128 stands for zero in the data rows.
Here is a table of points, one per row:
array([126, 144, 153, 182, 157, 107,  62, 105,  66,  72,  93,  99, 109, 144,
       136, 160, 156, 126, 139, 150, 144, 128, 117,  70,  98, 105,  77,  93,
        71,  54,  93, 142, 134,  87, 131, 138, 166, 155, 168,  99,  60, 101,
       100])
array([182,  90, 101,  93, 116, 122, 133, 164, 185, 154, 110, 122, 112,  87,
       105, 145, 159, 162, 150, 123, 121,  78, 166,  99, 116, 194, 130,  76,
        95, 113,  99, 153, 124,  98, 158, 141,  96, 102, 119, 127,  97, 185,
       175])
array([150, 189, 161, 111,  78, 112, 106, 105,  94,  61, 100,  97, 125,  91,
       141, 164, 131, 105, 107, 104, 135, 114, 106,  75, 123, 154, 140, 148,
       154, 140, 174,  77,  84,  85,  46, 100,  68,  65, 121, 122, 163, 165,
       130])
array([130, 124, 161, 113, 119, 182, 119, 196, 187, 144, 197, 142, 141, 114,
        80, 169, 145, 103, 113, 160, 179, 120, 115, 134, 177, 128, 135, 148,
       118, 109, 146, 119, 173, 164, 133, 178, 149, 108, 190, 108, 127, 116,
        66])
array([ 71, 135, 110, 139, 150, 116, 158,  99, 128, 170,  58, 147, 128,  77,
        77, 139, 162, 102, 141, 123, 163, 137, 116, 122, 153, 140, 116, 188,
        82, 115, 189, 159, 141, 121, 142, 167, 170, 125,  87, 135, 149, 135,
       153])
array([116, 102, 105, 119, 133, 162, 140, 125, 101, 104, 115, 145, 162, 187,
       178, 185, 142, 120, 103, 116, 160, 174, 213, 158, 111, 113,  96, 109,
        91, 155, 182, 187, 160, 150, 125,  99,  95, 143, 173, 195, 161, 162,
       103])
array([150, 119, 165, 131, 175, 138, 131,  91, 117, 146, 135, 208, 148,  89,
        85, 125,  94, 133, 108, 148, 185, 128, 146, 162,  64, 100,  77, 109,
       165, 154,  83, 109, 121,  89,  76, 133, 147, 131,  91, 116, 136, 140,
       113])
array([189, 104, 114, 139, 133, 159, 225, 127,  94, 126, 125, 141, 112, 147,
       131, 118, 124,  99, 101,  92, 149, 145,  68, 106, 130,  66, 193, 121,
       117, 116, 132, 129, 102, 119, 113, 185, 103, 130, 141, 146,  82, 140,
       157])
array([ 97, 132, 103, 110, 150, 161, 139,  94, 166, 122,  91, 135, 134, 102,
       174,  81, 113, 135,  85, 120, 183, 131, 172,  90, 151, 166, 114, 100,
       160, 134, 121,  83, 135, 178, 127, 135, 127, 152, 179, 108,  89,  65,
       175])
array([ 71, 116, 132,  90, 189, 109, 150, 191, 108,  84, 170, 125, 127, 125,
       112,  95,  82, 159, 106,  72, 106, 105, 146, 174, 110, 144, 140, 177,
       108, 118, 155, 146, 126,  81, 125, 125,  91, 110, 138,  69, 126, 102,
       152])
array([103, 108,  98, 127,  76, 144, 130, 147, 166, 140,  99, 165, 189, 136,
       131, 125, 144, 129, 153, 158,  89, 174,  46, 128,  91, 134, 111, 131,
       123, 174, 119, 155, 134,  82, 103, 114,  79, 140, 156,  81, 131,  75,
       129])
array([159, 128, 152, 110, 122, 102, 102, 140, 153, 138, 106, 110, 178, 241,
       154, 164, 149, 126, 102, 146, 133, 113, 137, 139, 134, 101, 135, 193,
       184, 143, 117, 129, 108, 137, 122, 138, 182, 128, 130,  91, 135, 173,
       230])
array([149,  91, 165,  78, 112, 150, 142, 201,  86, 144, 112, 126,  87, 117,
       194,  65, 144,  93, 147, 166, 132, 142, 148, 136, 170, 150,  94, 145,
       148, 144, 145, 127, 115,  95, 125, 116, 167, 148,  98, 145,  89, 109,
       109])
array([ 98,  93, 172, 130, 140,  96, 181, 112, 127, 133, 130, 123, 105, 104,
       108, 127, 223, 123,  99, 107,  73, 167, 113, 166, 105, 131,  90, 125,
       154, 101, 113,  84, 126, 173, 147,  89, 102, 120, 160, 109, 114, 168,
       119])
array([ 79,  97, 156, 111, 115, 161, 132, 140,  83,  71,  86, 140, 139, 146,
        69,  89,  94, 106, 145, 180, 154, 141, 126, 105, 122, 126, 193, 106,
        98, 107,  74, 119, 129, 172, 183,  81, 108,  97,  80, 114, 154, 148,
       133])
array([180, 133,  61, 156, 146, 196,  91, 139, 127, 112, 134, 133, 123, 144,
        49, 101, 144, 153, 105, 130,  93, 150, 147, 117, 156, 115,  81, 130,
       155, 123, 172,  88,  74, 130, 172, 105, 113, 143,  99, 117, 138, 135,
       121])
array([ 86, 109, 160, 145,  73, 170, 105, 105,  98, 161, 170,  96, 153,  98,
       141, 167,  76, 157, 135, 129, 126, 145, 111, 162, 147, 127, 132,  83,
       151, 111, 178, 114, 144,  90, 169, 137, 142, 147, 122, 119, 101, 164,
       178])
array([139, 101, 174, 175, 140, 121,  99, 113, 138, 132, 126, 128, 113,  97,
       141, 142, 129, 123, 149,  93, 144,  73, 109, 135, 182,  85,  95, 161,
       130, 167,  93, 162,  79, 130, 162,  78,  73, 104, 143, 166, 132,  86,
       154])
array([116, 127, 120, 125, 137, 164, 125,  93, 178,  84, 127, 140, 162, 149,
       176, 125, 153,  97, 154,  62,  78, 133, 139, 145, 134, 110, 132,  83,
       131, 113, 131, 123, 145, 111, 135, 153, 163,  39,  58, 132, 123,  90,
        97])
array([129, 152,  92, 147, 118, 107, 175, 133, 147, 140, 149, 103, 106, 123,
       171, 157,  63,  80, 143, 143, 142, 188, 153, 126, 137, 156,  79, 145,
       169,  89,  81, 155,  93, 150, 154, 176,  95, 142,  95,  80, 139, 138,
       107])
array([110, 174,  90, 122, 130,  64, 154, 171, 147, 133, 171,  95,  96, 135,
       105, 173, 130,  92, 117, 148, 161, 160, 137, 148, 137, 108, 122,  82,
        75, 206, 117,  63, 117,  91, 149,  98, 152, 125, 108, 150, 106,  96,
       148])
array([106, 128, 108,  56, 144, 158, 102, 123, 109, 129, 115,  87,  63,  97,
       123, 185, 146, 158, 112, 127,  76, 130, 123, 107, 140,  70, 135, 118,
       145, 133,  71, 140, 182, 152,  86, 148, 114, 162,  90, 135, 166, 101,
       139])
array([ 82, 121, 158, 185,  75,  99,  92, 148, 171, 139, 144, 150,  82, 176,
       119,  60, 137, 176, 105,  87, 146, 161, 150, 101, 127, 126, 134, 149,
       116, 137, 111, 116, 140, 108, 106, 190, 101, 148, 103, 169, 133, 159,
       110])
array([141,  83,  67, 153, 113, 109, 117, 139,  97, 141,  95,  83,  99, 141,
       156, 136, 142, 179, 109, 101, 200,  95,  78, 172, 107, 142, 148, 120,
       164, 123, 119, 105, 173, 131, 141, 112, 141,  99, 120, 103, 160, 110,
        72])
array([113, 107,  99, 160,  89,  69, 156, 159, 140, 129, 139, 144, 197,  73,
       135, 119, 121, 169,  91, 142, 106, 120, 168, 120, 171,  84, 166, 112,
       118,  61, 109, 132,  87, 132,  80, 102, 171, 141, 133, 139, 159, 117,
       114])
array([159, 128, 154, 144, 160, 110,  72, 155, 187, 111, 119, 122, 121,  82,
       128, 127, 128,  71, 145,  90, 136, 159, 132, 138,  84, 126, 202, 122,
       158, 144, 166, 165, 144, 150, 129,  99, 146, 205, 117, 117, 118, 146,
       122])
array([128,  91,  73,  62, 102,  91,  63,  80, 110, 147, 147, 162, 140, 143,
       117,  98,  81,  40, 108,  87,  87,  99, 109, 154, 154, 170, 137, 143,
       104,  85,  72,  67, 105,  88, 112, 121, 139, 162, 183, 182, 160, 151,
       119])
array([167, 169, 154,  96, 109,  89, 117, 122, 135, 130,  91, 118, 150, 136,
       163, 109, 101, 135, 114, 145,  99,  59,  89, 158,  97,  93,  81, 106,
        63, 110, 169, 103, 147, 192, 158, 159,  88, 161,  81, 111, 114, 113,
        91])
array([151, 121, 111,  59,  64,  68, 101,  72,  81, 126, 178, 153, 141, 125,
       103, 124, 149, 170, 154, 113, 125, 138, 134,  70,  82, 105, 129, 151,
       144, 166, 152, 165, 107, 168, 173, 152, 159, 102, 128, 106,  86,  75,
        94])
array([164, 192, 164, 152, 134, 116, 146, 119,  89, 165, 126, 214, 125, 175,
       125, 180, 137, 159, 115, 103,  95, 120, 130, 135, 202, 200, 171, 119,
       142, 143, 132, 163, 159, 127, 130,  91, 122, 157, 112, 113, 123, 114,
       116])
array([ 45, 158, 115, 126, 137, 150, 159, 126, 139, 127, 106, 120, 119, 152,
       107, 131, 117, 111, 135, 156, 104,  37, 142, 113, 110, 111, 146, 106,
       186, 170, 141, 150,  76, 107, 130, 145, 134, 145, 156, 146,  97, 155,
        66])
array([129,  94, 121, 144, 188,  91, 128, 122, 132, 142, 129, 127, 128, 157,
       110, 127,  88, 152, 255, 148, 124, 136, 128, 124, 165, 122, 126, 117,
       137, 130, 165,  91, 155, 180,  60, 123, 114, 108, 146, 136, 114, 138,
       135])
array([152, 124, 130, 153, 101, 124, 152,  94, 147, 107, 137,  74,  80, 140,
        93,  65,  78,  99,  90, 139,  97, 111, 111, 123, 140, 129,  83,  94,
       108, 143, 147, 213, 171, 129,  92,  93, 169,  94, 155, 114, 151, 132,
       145])
array([150, 157, 100, 202, 137, 146, 128, 151,  94, 106, 149, 157, 155,  89,
       165, 125, 125, 116, 141, 158,  86,  99, 143, 107,  93, 140, 141, 204,
       142, 177, 102, 106, 216, 152, 159, 146, 137, 100, 139, 148, 124, 161,
       157])
array([115, 152, 130, 117, 195, 124, 128,  96, 140, 143, 217, 136, 149, 153,
       184,  97, 180, 149, 133, 191, 160, 111,  68,  91, 122, 161, 151, 117,
       142, 102, 150, 165, 126, 124, 146, 110, 106, 131, 107, 167, 178, 147,
       151])
array([183, 201, 184, 134, 140, 161, 164, 121, 132,  99, 104,  96, 121, 110,
       124, 113, 143, 192, 193, 148, 136, 171, 151, 190, 126, 151, 144, 127,
       111, 124, 100, 114,  93, 123, 162, 185, 182, 162, 202, 180, 208, 125,
       133])
array([121, 145, 124, 143, 139, 188, 115, 117, 139, 224, 138,  73, 119, 137,
       129, 127, 109, 138, 119, 128, 112, 142, 150, 137,  67, 155, 161, 176,
        77, 101, 116, 118,  89, 142,  76,  73, 126, 101, 108, 142,  91,  98,
       122])
These points spread out most along one direction. Take the direction at right angles to it along which they spread out most. Go by this last direction. Where along it does each point below lie, from 0 to 99? 50 is the average, and the first point above lies past it. One standard deviation of the points above along it is 16.
array([150, 189, 161, 111,  78, 112, 106, 105,  94,  61, 100,  97, 125,  91,
       141, 164, 131, 105, 107, 104, 135, 114, 106,  75, 123, 154, 140, 148,
       154, 140, 174,  77,  84,  85,  46, 100,  68,  65, 121, 122, 163, 165,
       130]) --> 37
array([116, 127, 120, 125, 137, 164, 125,  93, 178,  84, 127, 140, 162, 149,
       176, 125, 153,  97, 154,  62,  78, 133, 139, 145, 134, 110, 132,  83,
       131, 113, 131, 123, 145, 111, 135, 153, 163,  39,  58, 132, 123,  90,
        97]) --> 60
array([151, 121, 111,  59,  64,  68, 101,  72,  81, 126, 178, 153, 141, 125,
       103, 124, 149, 170, 154, 113, 125, 138, 134,  70,  82, 105, 129, 151,
       144, 166, 152, 165, 107, 168, 173, 152, 159, 102, 128, 106,  86,  75,
        94]) --> 82
array([103, 108,  98, 127,  76, 144, 130, 147, 166, 140,  99, 165, 189, 136,
       131, 125, 144, 129, 153, 158,  89, 174,  46, 128,  91, 134, 111, 131,
       123, 174, 119, 155, 134,  82, 103, 114,  79, 140, 156,  81, 131,  75,
       129]) --> 50
array([126, 144, 153, 182, 157, 107,  62, 105,  66,  72,  93,  99, 109, 144,
       136, 160, 156, 126, 139, 150, 144, 128, 117,  70,  98, 105,  77,  93,
        71,  54,  93, 142, 134,  87, 131, 138, 166, 155, 168,  99,  60, 101,
       100]) --> 99
array([164, 192, 164, 152, 134, 116, 146, 119,  89, 165, 126, 214, 125, 175,
       125, 180, 137, 159, 115, 103,  95, 120, 130, 135, 202, 200, 171, 119,
       142, 143, 132, 163, 159, 127, 130,  91, 122, 157, 112, 113, 123, 114,
       116]) --> 42
array([149,  91, 165,  78, 112, 150, 142, 201,  86, 144, 112, 126,  87, 117,
       194,  65, 144,  93, 147, 166, 132, 142, 148, 136, 170, 150,  94, 145,
       148, 144, 145, 127, 115,  95, 125, 116, 167, 148,  98, 145,  89, 109,
       109]) --> 48
array([ 79,  97, 156, 111, 115, 161, 132, 140,  83,  71,  86, 140, 139, 146,
        69,  89,  94, 106, 145, 180, 154, 141, 126, 105, 122, 126, 193, 106,
        98, 107,  74, 119, 129, 172, 183,  81, 108,  97,  80, 114, 154, 148,
       133]) --> 54
array([ 82, 121, 158, 185,  75,  99,  92, 148, 171, 139, 144, 150,  82, 176,
       119,  60, 137, 176, 105,  87, 146, 161, 150, 101, 127, 126, 134, 149,
       116, 137, 111, 116, 140, 108, 106, 190, 101, 148, 103, 169, 133, 159,
       110]) --> 39
array([180, 133,  61, 156, 146, 196,  91, 139, 127, 112, 134, 133, 123, 144,
        49, 101, 144, 153, 105, 130,  93, 150, 147, 117, 156, 115,  81, 130,
       155, 123, 172,  88,  74, 130, 172, 105, 113, 143,  99, 117, 138, 135,
       121]) --> 48
array([116, 102, 105, 119, 133, 162, 140, 125, 101, 104, 115, 145, 162, 187,
       178, 185, 142, 120, 103, 116, 160, 174, 213, 158, 111, 113,  96, 109,
        91, 155, 182, 187, 160, 150, 125,  99,  95, 143, 173, 195, 161, 162,
       103]) --> 52
array([115, 152, 130, 117, 195, 124, 128,  96, 140, 143, 217, 136, 149, 153,
       184,  97, 180, 149, 133, 191, 160, 111,  68,  91, 122, 161, 151, 117,
       142, 102, 150, 165, 126, 124, 146, 110, 106, 131, 107, 167, 178, 147,
       151]) --> 45
array([ 97, 132, 103, 110, 150, 161, 139,  94, 166, 122,  91, 135, 134, 102,
       174,  81, 113, 135,  85, 120, 183, 131, 172,  90, 151, 166, 114, 100,
       160, 134, 121,  83, 135, 178, 127, 135, 127, 152, 179, 108,  89,  65,
       175]) --> 50
array([129, 152,  92, 147, 118, 107, 175, 133, 147, 140, 149, 103, 106, 123,
       171, 157,  63,  80, 143, 143, 142, 188, 153, 126, 137, 156,  79, 145,
       169,  89,  81, 155,  93, 150, 154, 176,  95, 142,  95,  80, 139, 138,
       107]) --> 50
